[[ 34.8 -20.1  -5.1  57.1 -19.3 -26.8  47.4 -23.3  42.1]
 [ 16.7 -22.8 -17.0  -1.4  13.2   2.2 -17.5   6.2 -28.5]]
->
[[ 16.7 -22.8 -17.0  -1.4  13.2   2.2 -17.5   6.2 -28.5]
 [ 34.8 -20.1  -5.1  57.1 -19.3 -26.8  47.4 -23.3  42.1]]

[[ -4.4   0.2  -9.4  -0.8  -0.7   3.0  -7.2  -9.0  -3.5   0.0 -12.8   4.4]
 [ -4.2  26.9  -4.6   4.5  31.9  -1.4  12.9  -8.2  -6.9  -1.4   6.7   8.6]
 [ -8.2   5.3   7.2  -4.6 -22.5   8.8   1.9   4.2   2.1   3.8   8.3  -3.3]
 [-33.9 -20.5 -26.7   8.7 -15.5   3.0 -15.1  -0.8   2.8  -6.0  10.1 -13.4]
 [  5.2   3.6   3.9  -9.6  -5.5   5.3   8.8  -8.1  -2.9  -3.2  -9.9   4.5]
 [ -3.8  20.9 -10.7   8.9 -63.1   7.8   2.4  -3.4  -0.3  -3.7 -16.3   2.0]]
->
[[-33.9 -20.5 -26.7   8.7 -15.5   3.0 -15.1  -0.8   2.8  -6.0  10.1 -13.4]
 [ -3.8  20.9 -10.7   8.9 -63.1   7.8   2.4  -3.4  -0.3  -3.7 -16.3   2.0]
 [ -4.4   0.2  -9.4  -0.8  -0.7   3.0  -7.2  -9.0  -3.5   0.0 -12.8   4.4]
 [ -4.2  26.9  -4.6   4.5  31.9  -1.4  12.9  -8.2  -6.9  -1.4   6.7   8.6]
 [  5.2   3.6   3.9  -9.6  -5.5   5.3   8.8  -8.1  -2.9  -3.2  -9.9   4.5]
 [ -8.2   5.3   7.2  -4.6 -22.5   8.8   1.9   4.2   2.1   3.8   8.3  -3.3]]

[[ 14.0  32.5   2.0  34.1  19.6]
 [ 63.5 -49.5  15.9  -7.6 -35.4]
 [  9.0 -13.4   2.8   8.7  -9.5]
 [  3.1  -9.4 -13.2  19.5 -26.2]
 [-45.1  19.7  -5.9  20.1   9.9]
 [-12.5 -64.8  18.5  44.4  10.9]]
->
[[  3.1  -9.4 -13.2  19.5 -26.2]
 [-45.1  19.7  -5.9  20.1   9.9]
 [ 14.0  32.5   2.0  34.1  19.6]
 [  9.0 -13.4   2.8   8.7  -9.5]
 [ 63.5 -49.5  15.9  -7.6 -35.4]
 [-12.5 -64.8  18.5  44.4  10.9]]

[[  6.4 -21.5  -5.0]
 [ 57.8  -6.4  -0.5]
 [-39.5 -22.2   2.5]
 [ 66.0 -18.3  23.6]
 [ 72.2  33.8   5.7]]
->
[[  6.4 -21.5  -5.0]
 [ 57.8  -6.4  -0.5]
 [-39.5 -22.2   2.5]
 [ 72.2  33.8   5.7]
 [ 66.0 -18.3  23.6]]

[[  8.7 -13.8   9.9]
 [ 38.6  68.5  57.0]
 [  1.8 -26.7  13.8]
 [-25.8 -13.6  -0.4]
 [  4.7   5.8  -6.1]
 [-25.7  -7.1  -3.9]
 [-35.4 -12.1 -11.4]
 [-47.6 -29.0 -24.2]]
->
[[-47.6 -29.0 -24.2]
 [-35.4 -12.1 -11.4]
 [  4.7   5.8  -6.1]
 [-25.7  -7.1  -3.9]
 [-25.8 -13.6  -0.4]
 [  8.7 -13.8   9.9]
 [  1.8 -26.7  13.8]
 [ 38.6  68.5  57.0]]

[[ 39.2  -0.4  -1.3 -28.8  25.1 -10.4  15.8]
 [  4.1  -9.5   9.9  -5.7  16.1   7.7   8.6]
 [  5.3 -28.1 -15.2  17.8 -16.2   9.3 -29.6]
 [ -1.9   0.2  19.1 -28.3  34.9 -20.1 -18.5]
 [ 10.6 -19.6 -41.3  -5.2 -41.9 -47.1  28.1]
 [-50.7  -7.0  -9.9  11.9 -43.4  -4.7 -69.9]]
->
[[ 10.6 -19.6 -41.3  -5.2 -41.9 -47.1  28.1]
 [  5.3 -28.1 -15.2  17.8 -16.2   9.3 -29.6]
 [-50.7  -7.0  -9.9  11.9 -43.4  -4.7 -69.9]
 [ 39.2  -0.4  -1.3 -28.8  25.1 -10.4  15.8]
 [  4.1  -9.5   9.9  -5.7  16.1   7.7   8.6]
 [ -1.9   0.2  19.1 -28.3  34.9 -20.1 -18.5]]

[[ 12.5 -27.2 -64.9 -26.8]
 [-22.9  27.4  59.8 -43.7]
 [ -0.8 -64.8  -7.3  13.9]
 [-15.7  67.8  19.4   9.9]
 [-55.8 -13.0 -35.3 -35.8]
 [-42.3  51.1 -62.9   5.8]
 [-15.7  21.5 -50.0 -48.4]
 [-59.9 -54.0  22.2  42.1]
 [-13.6  22.8 -19.0  69.2]
 [ 46.1 -31.4 -27.5  24.7]
 [-57.8  38.0  27.6  13.6]
 [-20.6 -32.2 -27.0 -56.8]]
->
[[ 12.5 -27.2 -64.9 -26.8]
 [-42.3  51.1 -62.9   5.8]
 [-15.7  21.5 -50.0 -48.4]
 [-55.8 -13.0 -35.3 -35.8]
 [ 46.1 -31.4 -27.5  24.7]
 [-20.6 -32.2 -27.0 -56.8]
 [-13.6  22.8 -19.0  69.2]
 [ -0.8 -64.8  -7.3  13.9]
 [-15.7  67.8  19.4   9.9]
 [-59.9 -54.0  22.2  42.1]
 [-57.8  38.0  27.6  13.6]
 [-22.9  27.4  59.8 -43.7]]
